One turn or mirror swaps these rows in pairs. Which row does each one swap with?
tifu: [  6  -4  27 -16 -26  13  -1 -16  36   1 -26   5  -3 -15  16 -10   0  30
 -36 -13  -8   0]
nik: [ 17 -20  31  -8 -34  37  -9  -4   7   5   1 -20  -4   7  45 -17 -24  26
 -18 -22  -8 -25]
kobin: [ -9  23 -15  -2  -8  31  17 -40 -10  10  13 -42   7   0  17 -20 -38  -1
 -15 -39  11 -14]
poko: [-37  23 -27 -11   9  -2   3 -34  -5 -14 -21   6  -7  24   7 -15   7  20
 -33 -26   7   8]
befa: [ -7  15  18 -35   2  25 -38 -24   2  16 -10   0 -22  27  46  -9 -25  51
 -13 -43   6  10]
fopup: [-12   0   0 -28  13  21   6 -14 -14  27 -43 -14   6  -2  14 -13 -30  29
   0 -16   6  14]
koti: [  6  24 -19  -1 -31  38   8 -36  -3  10   7 -40   3   6  18 -32 -20 -10
   2 -29   6  -5]
tuguk: [-12   7  10 -26   7   7 -12 -17   5  -3 -14  12 -12  -4  36  11 -28  52
 -61 -39  18  -4]
Valuf: [  7   2  33   5 -36  32  -3  11  -7  15 -34 -14  -6 -13  17 -12 -28  20
 -21 -11  15  -2]
Feda: [  8   6  21   8 -31  41   0  12  -6  16 -32 -10  -7 -17  19 -12 -18  20
 -17  -4  12   2]
suzo: [-11   9   2 -11   8  12  -9 -13  -2  -1  -9  14 -16  -4  36  10 -37  52
 -54 -46  24  -6]
las: [-33  20 -28   4   2   1  -6 -39  -1 -20 -18   5  -5  32   7 -13   8  32
 -31 -27  -2   4]
Nemez: [  0   1   0  -3  15  14 -21  -4 -29  17 -19  15 -28  13  23 -11 -39  48
 -33 -20  20  -8]
fen: [ 23 -17  40 -10 -23  41 -15 -10  10   4   2 -17 -14   3  43 -12 -21  32
 -20 -23  -6 -17]
migin: [-11  35 -16 -13  -7  -5 -26 -40  10 -17   8  -2 -16  22  18 -10  16  44
 -43 -35   6  10]
rafan: [ 12 -11  17  13 -20  14   9 -26  17  -4 -15 -15  -4 -17  -6 -30  -1  20
 -25  -5  -7 -10]
bobi: [  9 -17  33  -5 -30  43  -7   5  -3 -11 -10 -21  -1  13  32  -2 -32  14
 -14 -18  -5 -16]
kulo: [  0   0 -10   7  21   3 -17 -13 -27   5 -21   9 -29  12   7 -21 -35  44
 -37 -20  16 -18]
rezo: [ 22 -14   6 -19  19   8 -21 -37   4  15   8  -2 -18   0  35 -25 -33  55
 -12 -40   9  -9]
lod: [ 18 -16   2 -20  21  10 -18 -44   3  16  -3   3 -22   0  35 -26 -34  48
 -15 -41   1  -1]
mikub: [-26  38 -27  -9   6   0 -26 -37  -2 -13  -9 -13  -6  29   5 -11  11  26
 -34 -42   0   6]
zin: [  9 -22  30  -8 -29  49 -11   2   9   2  -5 -18  -6   7  40 -10 -22  17
 -19 -15  -5 -16]
Tig: [-39  11 -20  -9  -4  12  -8 -20 -15 -27 -20 -13   3  32   2  -2   1  13
 -30 -19 -15 -17]
sunif: [ 15 -13  11  15 -28  11   6 -20  10  -3 -19 -11  -5 -10  -7 -27  -9  18
 -28   3  -9 -10]
vado: [ 14 -12  -2  28 -12   5  -2 -24 -18   0 -16   1 -18  -4  -5 -31 -23  20
 -39  -9   3 -21]
vafas: [ -6 -16  20   4 -23  49 -15  10 -11 -10 -17 -14   5  25  31  -8 -17  18
 -20 -12  -3 -27]
Gipod: [ 25  21  16  10 -53  21 -15 -11  16  -6   6  -6 -16 -11  23  -2  -4  38
 -39 -23   9  -4]
kub: [-37  -9  -2   0 -20  20 -13  -5  -7 -23 -26 -24   2  31  17  -2  -9   2
 -21  -9 -12 -21]
Sel: [ -1  28 -15  12 -25  29   0 -41   0   6   5 -37   5  13  23 -35 -19  -6
   3 -35   9   2]
dak: [ -7  34 -25   8  -8  28  10 -37 -11   7  15 -37   9  -9  24 -20 -34   2
 -15 -30   5 -21]
lebit: [ -8   0  -9 -26  30   6   0 -38 -11  21 -27  -2  -9   3  11 -18 -38  38
  -7 -31  10   6]
Fup: [-19  17  -5  -3   3  16  -5 -10 -10   8 -15  -1 -11  -8  37  11 -52  25
 -48 -37  36 -12]
Kivut: [-16  36 -28  -5   2  -8 -26 -41   6 -12  -2  -1 -14  25  18 -15   6  35
 -43 -41   7  12]
Bope: [-18  10   4 -17  11  18  -6 -16  -3  10  -7  15 -11   0  42  13 -36  54
 -54 -40  18  -9]
vizat: [-15   3   0  -9   8  15 -10 -15 -10   5  -8  10 -11   2  23  18 -43  37
 -57 -40  31  -6]
Pive: [ 14  -8  22  -7 -23  11   3 -19  33   2 -25  -4  -1 -19  15 -10   4  36
 -33 -11 -13   4]
rizun: [  5  15  20 -32 -21  27 -33 -22  10  17  -5 -16 -12  26  49 -20  -5  40
   4 -45  -6   6]
Tuf: [ 11  15  11 -21 -38  28 -18 -27  14   5   2 -30  -3  12  38 -30   3  18
  15 -39  -2  11]
Lisim: [  6  25   2 -19 -41  33 -15 -37  15   8   6 -34  -1   7  35 -33  -4  17
   4 -43  -4  10]
forif: [  0  17 -14   5 -28  34  11 -41  -3   6  10 -45   3  -5  25 -29 -20  -4
  -6 -30   5  11]
moduv: [  4  31  -8  -3 -33  34  -5 -39   5   5  11 -37   2   6  30 -38  -5  -4
  -1 -41   3   2]
vaguf: [ 14  33   7   7 -35   9 -26 -27  18  -8  11   6 -17   1  21 -11   2  48
 -54 -30  11   6]
lived: [  3   2  16  -3 -27  35   7   8   1  25 -40 -20   5 -12  10 -19 -29  14
 -13  -8   4  -1]
latu: [ 14  26  -8 -11 -37  34 -13 -33  13   2  -2 -39   7  11  27 -33   0   8
   6 -38  -4   8]
dunav: [ -3  34 -16  -5  -7  -7 -28 -39  15 -14   9   6 -13  11  16 -19   4  46
 -45 -39  16  15]
dupu: [ -5  25 -20  -4   8  30  16 -33 -15   2   6 -13   8   3  17  -7 -47  13
 -32 -45  32 -16]
neve: [ 10  15  17 -32 -22  31 -35 -24   7  14  -5 -18 -16  19  48 -14  -7  39
   4 -46   0  16]
gefe: [-45  19 -10  -7   1  20 -12 -25 -12 -16 -24 -13   3  27  11  -9  13  11
 -24 -22 -15 -21]
gozel: [  7 -15  32  -3 -31  46  -9  -3   4  -5  -9 -23 -10  -4  40 -10 -22  20
 -23 -14  -9 -25]
vuk: [-17  18 -20   7  13  29   3 -14 -12   6 -10  -4 -11  -3  26   1 -51  28
 -47 -36  32 -11]
Bonu: [  6  17 -21  -4 -24  38   0 -44   4   5   4 -44   2  -3  23 -33 -20  -2
   1 -26   6   1]
kovek: [  4   7 -19   5 -22  35  -3 -40  -4  -1   6 -46   7  -1  18 -44 -21   6
   2 -28   8  -6]
Karab: [ -7   5   2   6  15  16 -28 -10 -30  17 -22  16 -30   9  24 -16 -37  46
 -29 -27  19  -3]
givi: [ -9   5  12 -21  -3  10 -16 -15  12   3  -9  19 -10  -8  36  13 -30  56
 -54 -39  10  -4]
fofu: [-36  26 -27  -2   6   0 -15 -34  -8 -19 -22  -6  -4  33   5  -9   1  29
 -34 -29   2   2]
poz: [  8  38 -15   0 -33  29  -4 -33   5   2  11 -42   4  12  22 -36 -10  -4
  -4 -39  -7  -2]
Penor: [-34  12 -24  -4   8  10 -10 -36 -15 -23 -15   1  -4  33   8 -14  12  27
 -34 -33  -5   8]
sed: [-28  38 -28  -6   1  -2 -20 -32  -1 -17  -3  -2  -3  26  15 -13  15  35
 -32 -33   2   7]
povop: [-15 -14  10   7 -20  50  -4   6  -7 -11 -28 -19  -2  23  27 -10 -15   7
 -15  -9  -6 -23]
vup: [ -8  -8 -13 -28  28   3  -6 -37  -3  19 -17   5 -11  -2  18 -24 -28  42
  -6 -33   2   5]
siko: [ 16  38   4   0 -31   6 -27 -25  20  -6   4  -1 -20  -8  24  -9   1  47
 -55 -33  13   0]
Ninir: [-28  30 -36   0  -1   8 -22 -32  -3 -22 -19  -4   0  29   7  -9  11  14
 -28 -27   6   8]

vup swaps with rafan
givi swaps with fen
migin swaps with Lisim
mikub swaps with poz
vado swaps with fopup
Karab swaps with Feda
bobi swaps with vizat
vafas swaps with Fup
Gipod swaps with befa

